In the data rows, 128 means zero.
Each row has a hidden score. How much does it go up from the first row of each pair to the second? 20 means little or no change, 40 a big rise and 0 a big fall. The score is a weighted sum of the row's numbers plus the product of two more (or one squared), each taken from its middle value.
109 85 153 120 128 111 86 127 112 150 139 102 124 134 151 145
151 125 122 125 125 140 122 82 170 133 96 105 131 116 105 115 -> 29
105 114 115 129 111 93 96 152 123 149 112 103 123 159 153 167
132 138 102 109 139 157 129 110 156 182 127 137 117 128 108 146 -> 25
163 180 115 143 153 178 172 163 168 100 130 151 101 127 75 74
108 145 119 152 128 98 136 152 93 126 169 122 148 133 160 124 -> 13
123 134 132 159 133 106 153 166 100 105 161 130 134 139 152 129
142 113 105 165 132 133 110 130 120 131 134 127 159 158 141 128 -> 17
102 97 134 96 123 87 104 89 131 142 121 114 148 125 124 118
135 150 133 161 137 99 153 169 107 95 153 134 136 151 162 126 -> 14
125 111 129 102 140 124 151 116 132 103 144 134 154 106 125 93
154 143 127 172 134 124 163 127 118 84 149 148 109 162 144 120 -> 27
77 103 115 120 91 122 105 80 104 179 128 157 171 126 121 125
87 161 116 79 117 128 147 131 102 125 156 153 163 96 98 76 -> 17
125 124 143 97 161 147 155 141 142 113 125 136 74 96 95 116
169 159 120 147 147 147 171 178 115 76 147 118 132 127 102 90 -> 33
183 127 132 151 164 167 127 153 173 111 122 118 114 133 130 140
176 149 96 139 140 168 141 122 193 127 93 84 105 118 99 124 -> 25
139 162 125 124 151 156 163 167 128 124 142 147 103 105 94 92
138 140 120 106 128 146 167 96 144 104 117 155 139 102 84 83 -> 16
79 114 107 140 82 90 103 115 115 167 106 113 135 133 150 174
109 131 130 83 138 126 144 127 128 116 141 142 134 95 108 82 -> 20
127 156 98 171 111 101 178 117 112 113 102 143 106 145 140 142
131 126 148 79 144 107 143 101 155 76 118 125 105 97 106 80 -> 17
91 150 124 125 130 106 147 135 79 136 141 151 112 144 145 145
133 136 119 136 129 142 154 164 123 126 158 135 125 129 100 109 -> 16
120 119 144 77 113 118 136 124 136 90 87 116 120 77 88 98
153 114 121 141 131 104 123 144 152 115 99 97 102 167 138 163 -> 23
124 100 136 149 134 128 106 106 102 151 155 128 140 147 160 131
119 142 139 102 141 152 106 110 122 145 151 149 151 132 118 110 -> 17
149 120 118 119 137 132 122 74 146 138 133 105 136 107 110 110
121 131 123 120 140 135 157 137 122 128 123 136 101 110 105 134 -> 4
149 131 133 101 127 135 151 144 141 73 136 113 146 99 107 65
153 160 154 119 144 144 163 159 135 85 143 124 110 105 110 104 -> 15
130 137 157 76 151 130 137 99 119 100 167 158 155 112 117 89
139 99 140 119 123 111 97 129 129 143 122 120 123 138 147 154 -> 25
145 130 116 127 145 147 132 106 154 161 131 112 98 130 121 153
112 122 158 82 157 110 129 138 122 105 164 133 144 85 110 69 -> 26
120 145 152 84 153 133 129 155 116 89 161 147 164 91 129 78
122 113 130 153 102 109 108 147 112 135 130 117 151 139 165 155 -> 24
163 176 131 136 115 158 166 147 129 88 150 132 133 102 87 102
142 121 114 143 115 126 107 117 120 152 103 117 132 141 136 154 -> 20
147 148 176 121 149 163 157 167 126 91 154 138 98 115 113 109
119 136 116 140 104 111 167 95 132 114 96 118 87 132 134 154 -> 27
97 127 107 140 110 101 153 130 101 131 141 115 118 125 145 147
151 129 132 170 127 124 110 127 123 124 135 104 146 138 152 137 -> 25
96 111 147 125 120 82 96 153 94 130 151 104 150 130 168 158
122 89 123 150 132 123 97 123 117 152 144 119 149 146 141 136 -> 29
173 128 125 129 143 175 133 101 192 125 93 135 105 145 114 135
102 105 127 133 123 99 107 140 113 151 123 99 129 146 143 158 -> 16
108 142 134 161 119 91 150 145 97 131 129 120 115 129 154 142
140 135 142 115 146 132 97 138 168 121 125 92 162 107 135 101 -> 22
135 145 88 136 88 151 135 97 123 158 118 174 151 178 110 126
120 123 124 147 143 107 109 132 113 145 129 126 119 149 162 173 -> 2
131 122 154 155 111 91 134 131 127 109 115 129 112 145 161 149
111 126 151 129 132 97 141 134 107 103 108 110 93 121 156 163 -> 15
143 110 143 124 158 164 117 126 170 136 102 122 88 114 113 157
152 124 113 162 105 117 124 105 143 109 104 129 123 140 149 151 -> 29
157 147 128 127 164 169 121 109 176 151 122 149 107 137 111 126
107 121 150 136 126 93 138 136 108 111 96 125 103 125 154 160 -> 14
128 141 115 93 111 138 117 85 162 138 109 114 138 101 109 112
172 112 129 129 151 146 123 122 183 112 105 83 86 124 125 153 -> 19
126 156 155 98 128 134 147 128 139 110 123 130 95 99 95 115
87 134 125 121 136 91 140 160 91 134 126 140 112 138 145 150 -> 24
117 145 123 84 116 125 152 123 112 91 133 141 140 92 100 75
135 137 161 119 137 115 157 145 136 94 104 92 71 87 113 133 -> 25
138 165 107 139 109 151 171 125 147 129 102 131 98 108 88 133
112 162 95 149 102 116 126 127 113 165 127 137 131 159 143 168 -> 23
121 118 139 142 128 106 95 158 126 136 120 113 127 149 170 175
101 101 125 114 105 109 108 72 105 182 133 163 161 128 120 132 -> 33
156 139 129 125 159 170 128 129 175 140 126 138 104 141 116 137
167 140 117 174 116 135 124 129 133 113 115 119 117 153 155 158 -> 23
152 155 123 121 159 177 133 140 172 142 130 142 102 149 109 134
135 130 189 85 154 143 115 165 144 88 138 132 95 91 130 127 -> 10
69 110 155 47 129 103 120 102 110 144 95 137 120 83 133 150
117 131 108 119 95 125 123 64 101 164 146 170 158 142 98 114 -> 32
124 145 135 95 140 141 165 78 119 112 122 159 117 99 107 105
115 141 115 135 115 104 163 143 106 126 109 142 106 173 129 134 -> 25
135 139 108 130 90 130 164 83 139 111 80 138 129 113 92 90
137 155 135 118 144 155 149 161 134 103 176 156 133 136 103 81 -> 20
144 123 144 130 166 143 109 173 156 126 134 102 125 113 152 140
123 88 150 144 141 103 109 122 108 119 162 129 135 145 182 156 -> 27
144 127 169 112 138 142 149 137 143 106 110 109 81 97 106 143
116 136 112 150 99 118 118 138 109 145 144 138 156 157 153 157 -> 31
142 126 143 136 132 146 146 156 129 99 137 129 109 107 114 124
200 147 126 159 164 184 144 140 184 96 141 127 105 145 121 118 -> 27
126 118 109 109 127 122 135 130 133 108 140 118 154 91 105 76
140 160 157 115 128 142 150 144 124 106 132 125 102 113 112 122 -> 17
145 124 119 158 137 130 177 127 137 118 107 112 93 113 106 119
133 135 142 169 113 112 154 181 111 80 144 120 126 143 143 129 -> 17
113 146 123 97 120 119 136 127 124 99 120 102 147 85 131 101
135 119 112 151 114 113 105 127 134 138 99 102 151 144 135 126 -> 35
114 128 108 116 125 133 108 97 139 146 135 127 139 117 115 115
103 140 130 136 99 119 123 147 107 134 140 164 151 136 143 145 -> 28
126 160 113 130 133 135 156 142 144 113 107 117 100 108 104 124
110 113 146 123 112 95 101 133 110 127 122 117 145 156 154 155 -> 19
132 89 128 131 105 111 103 91 147 128 106 128 133 124 128 125
90 111 147 112 149 140 132 162 97 151 145 142 115 117 120 142 -> 11
198 152 128 166 143 165 169 163 152 50 112 119 111 123 98 91
121 158 107 90 127 135 165 114 125 112 129 148 151 109 85 62 -> 16
122 122 97 124 81 111 127 94 123 147 91 109 156 132 113 114
163 131 131 126 156 155 111 145 190 114 101 119 102 144 129 148 -> 12
84 114 114 126 102 88 103 95 104 180 103 128 124 142 156 178
111 121 133 122 143 133 144 176 106 110 149 99 124 106 98 116 -> 10
161 149 114 115 175 189 127 147 167 141 146 157 131 146 103 107
155 100 132 145 132 114 99 127 133 112 132 85 131 131 155 138 -> 25
111 111 118 125 97 110 100 93 116 165 136 134 162 119 127 112
162 183 128 116 116 169 162 148 133 113 118 145 112 129 85 111 -> 14
135 178 111 117 129 164 165 145 120 127 145 150 122 123 78 96
132 110 138 140 124 88 152 133 126 72 118 107 79 132 143 155 -> 11
131 131 144 110 157 159 165 161 131 111 137 139 89 96 88 105
121 161 118 91 120 149 145 96 112 131 140 171 148 128 98 83 -> 34
132 103 123 158 94 111 98 102 123 126 110 116 166 124 121 121
111 196 96 126 126 181 181 155 110 152 141 177 116 119 69 97 -> 14
143 116 96 175 84 137 135 78 130 145 101 133 127 151 113 141
118 129 135 165 132 107 162 144 106 117 132 137 108 143 140 128 -> 27
114 136 111 135 121 131 169 145 139 126 109 117 98 117 95 144
170 138 148 114 146 152 119 101 163 112 117 130 137 118 123 114 -> 31
137 132 108 131 142 175 121 145 157 164 124 128 113 133 113 147
102 121 138 82 147 107 143 119 120 118 125 127 133 82 103 90 -> 25
146 144 99 112 133 166 137 113 153 163 137 156 111 153 113 148
125 130 80 147 80 140 125 91 119 179 100 146 149 147 124 158 -> 11
107 127 105 145 95 95 170 129 105 118 118 129 110 133 131 154
130 113 122 107 134 116 121 105 154 137 111 112 125 104 122 120 -> 22
142 116 132 140 95 131 115 121 123 127 101 127 134 149 133 147
92 78 148 101 129 99 89 99 108 156 137 123 159 109 142 130 -> 18
82 149 117 135 127 92 131 140 84 150 140 142 122 147 154 154
188 127 131 134 172 160 118 153 187 98 129 113 128 146 124 110 -> 27
131 118 153 135 131 100 138 147 122 84 128 110 125 132 166 146
71 130 111 135 105 66 142 131 95 139 98 98 95 125 133 167 -> 17
137 126 103 117 114 126 165 112 138 85 103 85 131 92 108 90
94 128 130 101 127 123 126 110 116 140 119 141 140 71 109 95 -> 32
139 121 121 100 122 144 121 89 160 135 114 142 125 117 103 116
167 135 141 134 167 183 111 138 188 121 137 142 129 140 133 127 -> 18
192 150 125 136 155 169 122 127 185 120 131 130 112 153 133 130
107 156 133 139 133 95 168 145 86 109 137 126 114 160 145 127 -> 18
144 137 136 108 156 141 146 143 165 100 121 142 91 117 116 114
115 130 149 111 145 141 140 155 134 114 140 121 100 95 103 136 -> 13
149 147 129 114 137 136 155 114 128 105 134 155 139 110 106 68
109 90 116 125 119 117 80 117 112 153 140 101 178 119 140 91 -> 8
137 120 125 153 109 124 123 106 135 142 107 129 109 171 137 156
108 86 128 130 99 101 85 110 102 138 135 112 178 91 127 120 -> 16
110 138 111 92 130 136 151 93 135 111 107 132 134 75 86 81
130 95 145 89 148 132 119 73 150 142 121 132 110 114 120 136 -> 30
121 124 144 134 142 126 142 150 128 118 121 125 95 108 117 143
138 148 128 101 151 160 99 125 129 136 196 164 184 140 134 89 -> 28
104 124 109 145 117 116 102 115 99 162 153 150 153 156 163 155
145 119 119 156 124 127 120 111 127 133 113 119 136 146 129 133 -> 16
151 151 135 128 152 166 182 130 139 101 153 137 93 120 92 97
122 98 124 132 109 105 105 109 141 139 97 105 125 134 143 165 -> 16
125 134 146 87 122 111 143 132 134 84 109 85 123 68 131 102
93 115 109 95 108 112 142 105 108 160 131 139 147 107 121 116 -> 24
119 86 137 163 126 96 115 135 117 133 129 107 147 149 171 145
72 114 148 125 144 84 127 164 84 130 127 114 112 114 153 168 -> 7
121 138 107 135 108 130 106 113 96 165 144 150 154 180 125 119
92 155 114 136 89 94 147 146 101 133 118 134 120 152 128 148 -> 9
142 130 109 170 90 148 117 111 118 151 122 145 154 163 110 128
97 126 132 125 144 101 138 177 99 120 150 140 137 135 158 140 -> 14
108 139 125 102 122 124 130 126 131 109 94 120 144 89 97 87
122 122 111 141 102 116 98 118 114 148 100 99 142 131 130 147 -> 22
146 133 125 102 134 118 163 110 147 85 115 116 131 116 97 78
140 129 153 124 128 124 153 138 144 101 119 113 80 105 120 146 -> 8
120 133 123 89 109 134 163 109 133 109 122 145 121 99 106 93
128 118 135 131 101 93 98 98 126 133 107 128 156 132 124 116 -> 38
131 95 127 143 113 102 103 139 106 119 148 107 137 136 159 141
121 123 124 153 127 119 95 149 96 153 185 125 181 149 148 111 -> 29
161 133 130 138 159 170 125 171 169 116 134 131 128 144 122 118
145 115 133 144 140 123 111 141 139 112 135 133 124 163 159 159 -> 19
172 154 105 121 140 183 146 108 178 147 114 145 107 157 100 122
62 140 131 106 130 86 113 157 69 159 138 131 139 106 169 165 -> 10
90 155 110 113 124 105 144 144 88 146 136 155 132 145 144 149
123 104 135 148 135 133 91 156 104 158 164 141 175 160 150 119 -> 18
115 141 141 140 120 116 137 147 101 125 121 143 130 146 159 143
124 144 125 158 134 128 98 176 108 122 170 132 154 152 162 142 -> 8
102 129 133 79 115 117 153 119 116 120 123 120 127 96 112 103
164 122 131 124 138 147 108 139 150 99 145 126 160 106 132 110 -> 22
144 119 121 133 97 114 101 118 139 151 86 115 132 143 137 167
135 148 135 100 128 150 154 134 154 115 118 156 96 115 90 114 -> 14
166 158 105 159 152 175 153 141 159 132 140 128 117 135 111 122
142 126 107 120 126 154 123 113 133 129 135 131 144 133 109 110 -> 13
113 116 120 89 132 128 177 59 140 119 108 137 94 94 79 90
134 155 137 124 140 163 148 166 134 111 143 150 115 104 105 102 -> 25
109 94 112 115 69 107 119 40 129 174 71 130 129 129 117 152
133 161 84 149 100 131 131 115 127 166 125 149 127 176 145 162 -> 33
110 158 131 106 163 157 155 156 124 143 134 156 98 100 89 106
96 94 117 119 96 104 98 109 117 164 97 93 129 114 131 174 -> 12
145 138 127 135 127 151 157 121 155 103 105 129 72 91 92 130
94 119 130 152 110 99 98 170 106 163 131 108 143 148 156 166 -> 21
73 118 136 96 133 119 109 133 101 143 148 125 152 60 123 90
93 132 133 128 117 110 139 137 102 146 138 148 133 140 145 151 -> 36
112 140 106 140 117 103 160 133 107 123 140 133 110 143 141 144
156 144 134 115 153 163 106 138 180 142 114 131 122 135 113 130 -> 15
108 101 130 134 124 98 81 127 105 159 131 106 145 124 142 149
118 126 141 132 142 122 102 142 110 149 153 130 122 164 157 171 -> 7
155 123 119 141 116 140 112 136 139 139 104 132 141 139 154 147
107 136 98 137 75 110 123 66 107 173 86 144 150 118 97 114 -> 29
167 139 102 116 135 178 128 118 188 149 105 144 124 154 107 140
135 144 112 156 108 132 111 129 122 143 109 132 154 154 129 124 -> 25
153 116 138 140 123 140 106 137 133 119 136 141 151 145 151 133
147 118 154 92 150 133 95 119 155 116 115 120 129 108 128 124 -> 19
104 100 110 128 99 104 94 82 111 159 129 113 169 131 126 108
130 139 137 83 135 139 99 93 132 147 137 144 135 134 137 129 -> 16
165 147 120 135 111 135 169 110 140 92 96 146 93 132 92 128
112 134 133 144 128 96 148 143 101 105 116 135 102 127 144 144 -> 15
106 159 141 144 127 108 118 155 91 119 175 152 169 155 165 134
117 112 129 128 128 125 92 131 118 165 151 139 156 147 139 130 -> 33
183 88 148 169 136 135 109 142 136 90 127 105 144 150 136 115
107 128 125 134 121 122 87 150 95 151 139 122 175 116 150 152 -> 1
89 96 134 126 100 99 61 127 102 171 124 128 184 110 143 119
121 160 111 155 102 110 155 133 109 104 110 127 109 132 149 161 -> 12
135 115 128 115 133 131 113 108 154 133 90 112 137 107 131 134
121 133 125 140 113 130 90 130 118 165 135 147 157 143 155 159 -> 26
103 143 113 131 103 91 151 144 109 120 108 120 109 136 131 137
158 139 136 138 165 167 117 159 166 124 121 114 104 138 136 148 -> 16
103 125 104 91 111 155 123 49 131 197 106 164 117 120 106 145
144 123 117 151 129 122 108 112 118 144 136 124 154 154 143 143 -> 21
78 89 137 118 115 98 79 95 84 157 180 123 175 107 135 112
128 127 133 149 141 121 103 166 116 128 133 113 144 153 164 159 -> 15
116 96 129 128 114 117 100 118 117 142 126 131 164 129 139 107
147 126 130 114 143 156 108 114 130 143 127 128 152 124 122 114 -> 20
128 108 126 168 109 112 104 148 130 125 126 119 150 150 168 146
156 146 140 172 124 103 136 162 130 71 128 106 144 137 156 122 -> 18
85 134 117 120 102 93 145 103 102 145 100 118 98 127 131 160
128 127 133 131 140 105 138 129 119 107 121 123 104 134 157 143 -> 20
163 141 133 155 144 146 114 139 142 117 146 160 128 172 156 149
137 136 97 170 82 125 115 108 144 148 61 104 139 118 123 161 -> 19
118 123 122 140 105 124 126 106 128 145 111 144 130 150 122 147
119 138 143 148 117 91 145 118 114 118 109 119 115 133 152 143 -> 15
153 124 121 161 128 138 126 141 131 122 123 127 116 154 142 155
118 133 125 135 127 94 145 156 107 101 159 127 114 145 155 120 -> 21
120 150 103 134 100 114 134 107 122 162 108 149 122 181 139 166
158 150 128 152 128 148 180 111 129 97 126 131 88 130 92 126 -> 12
117 130 152 86 127 128 123 126 137 104 127 118 146 91 133 104
163 125 117 125 145 162 140 93 185 139 117 134 92 133 117 138 -> 25
123 118 130 135 123 138 110 104 127 174 135 166 142 155 147 150
138 139 159 103 130 143 153 153 143 108 123 129 87 121 98 123 -> 3
103 142 129 97 140 132 103 105 111 178 146 141 158 130 127 121
123 123 150 126 139 112 149 142 125 105 122 125 104 112 122 140 -> 14
107 119 154 82 129 133 120 119 121 119 116 125 123 92 120 105
106 126 134 119 134 109 137 143 120 118 126 113 102 117 115 136 -> 20
119 102 104 146 103 119 104 101 108 159 112 105 148 133 132 147
152 135 153 121 139 152 161 167 154 80 120 125 90 94 107 120 -> 24
137 105 124 100 125 122 173 84 151 96 103 116 119 103 97 102
89 124 114 142 113 100 154 137 100 140 98 151 98 136 133 155 -> 25
144 129 140 121 113 130 112 108 114 145 138 155 141 160 127 143
169 129 131 140 159 197 139 128 163 142 147 141 114 139 104 125 -> 17
127 107 135 108 130 123 148 86 132 109 129 127 134 109 117 98
151 101 149 112 147 117 110 130 166 93 112 71 121 100 146 119 -> 24
92 137 114 127 123 90 133 135 100 126 142 124 99 134 142 141
112 115 150 131 133 110 91 148 112 141 147 123 143 148 167 154 -> 20
181 141 136 121 172 187 128 120 173 131 138 164 122 165 122 110
142 177 114 154 109 128 166 130 112 118 125 164 142 170 134 115 -> 26
114 119 103 138 123 113 100 114 119 146 140 153 201 132 130 97
178 141 116 122 151 173 120 132 194 105 91 123 111 134 110 124 -> 12
131 124 119 122 158 160 116 114 165 150 126 132 113 133 103 136
138 110 121 129 120 137 116 96 122 137 123 139 131 152 121 153 -> 22
170 142 98 124 147 181 139 92 181 155 110 128 103 123 105 136
129 128 130 129 136 124 171 142 122 123 107 129 94 111 102 153 -> 17
152 137 125 111 141 175 126 133 166 153 123 139 100 143 99 136
136 121 119 111 145 169 125 102 153 180 118 165 89 148 113 174 -> 23
119 109 163 143 158 85 142 137 103 96 152 94 86 125 162 152
113 142 127 118 147 167 175 142 123 131 147 168 86 107 90 110 -> 28
98 158 119 148 131 102 130 182 95 125 135 136 129 139 151 132
152 101 138 151 120 124 117 106 142 119 109 98 119 140 161 140 -> 24
120 66 148 142 128 109 88 138 123 137 119 73 122 97 154 174
93 93 110 128 104 106 79 100 116 164 110 112 173 112 136 122 -> 23
92 141 104 152 128 104 145 156 96 129 162 157 143 135 145 127
122 141 127 112 145 151 172 138 139 129 114 161 89 90 63 103 -> 14
159 145 177 125 157 159 150 164 137 66 171 134 115 112 106 107
130 157 166 101 139 147 126 153 129 115 156 164 123 124 112 112 -> 20
123 107 128 133 122 114 102 124 123 151 129 126 141 149 150 133
189 111 146 162 167 154 115 182 178 82 147 76 130 120 145 133 -> 19
105 140 122 128 133 144 154 157 114 120 144 152 111 84 98 129
178 159 87 148 132 175 150 113 172 131 119 134 112 145 98 126 -> 33
112 144 111 151 100 107 149 121 106 128 110 135 127 138 141 140
131 120 114 144 110 127 116 119 112 155 130 152 156 157 143 128 -> 23
142 114 131 167 110 140 99 156 120 125 129 100 156 114 133 133
104 122 109 90 118 128 157 88 125 143 145 157 139 106 95 92 -> 22
167 120 120 129 157 174 111 149 184 126 117 133 118 134 126 144
138 118 151 94 134 119 157 100 144 92 119 115 108 106 114 90 -> 29
118 149 149 92 130 146 138 128 135 133 138 156 109 123 102 123
132 133 113 96 122 141 117 80 156 143 96 130 127 106 105 122 -> 23
129 119 133 144 114 112 127 121 123 123 121 102 103 148 145 157
113 132 116 92 143 120 145 119 111 124 179 138 167 110 117 65 -> 26
137 177 96 142 114 152 184 126 132 112 136 134 100 141 82 103
130 140 114 122 151 165 132 132 140 170 144 146 105 157 106 136 -> 20
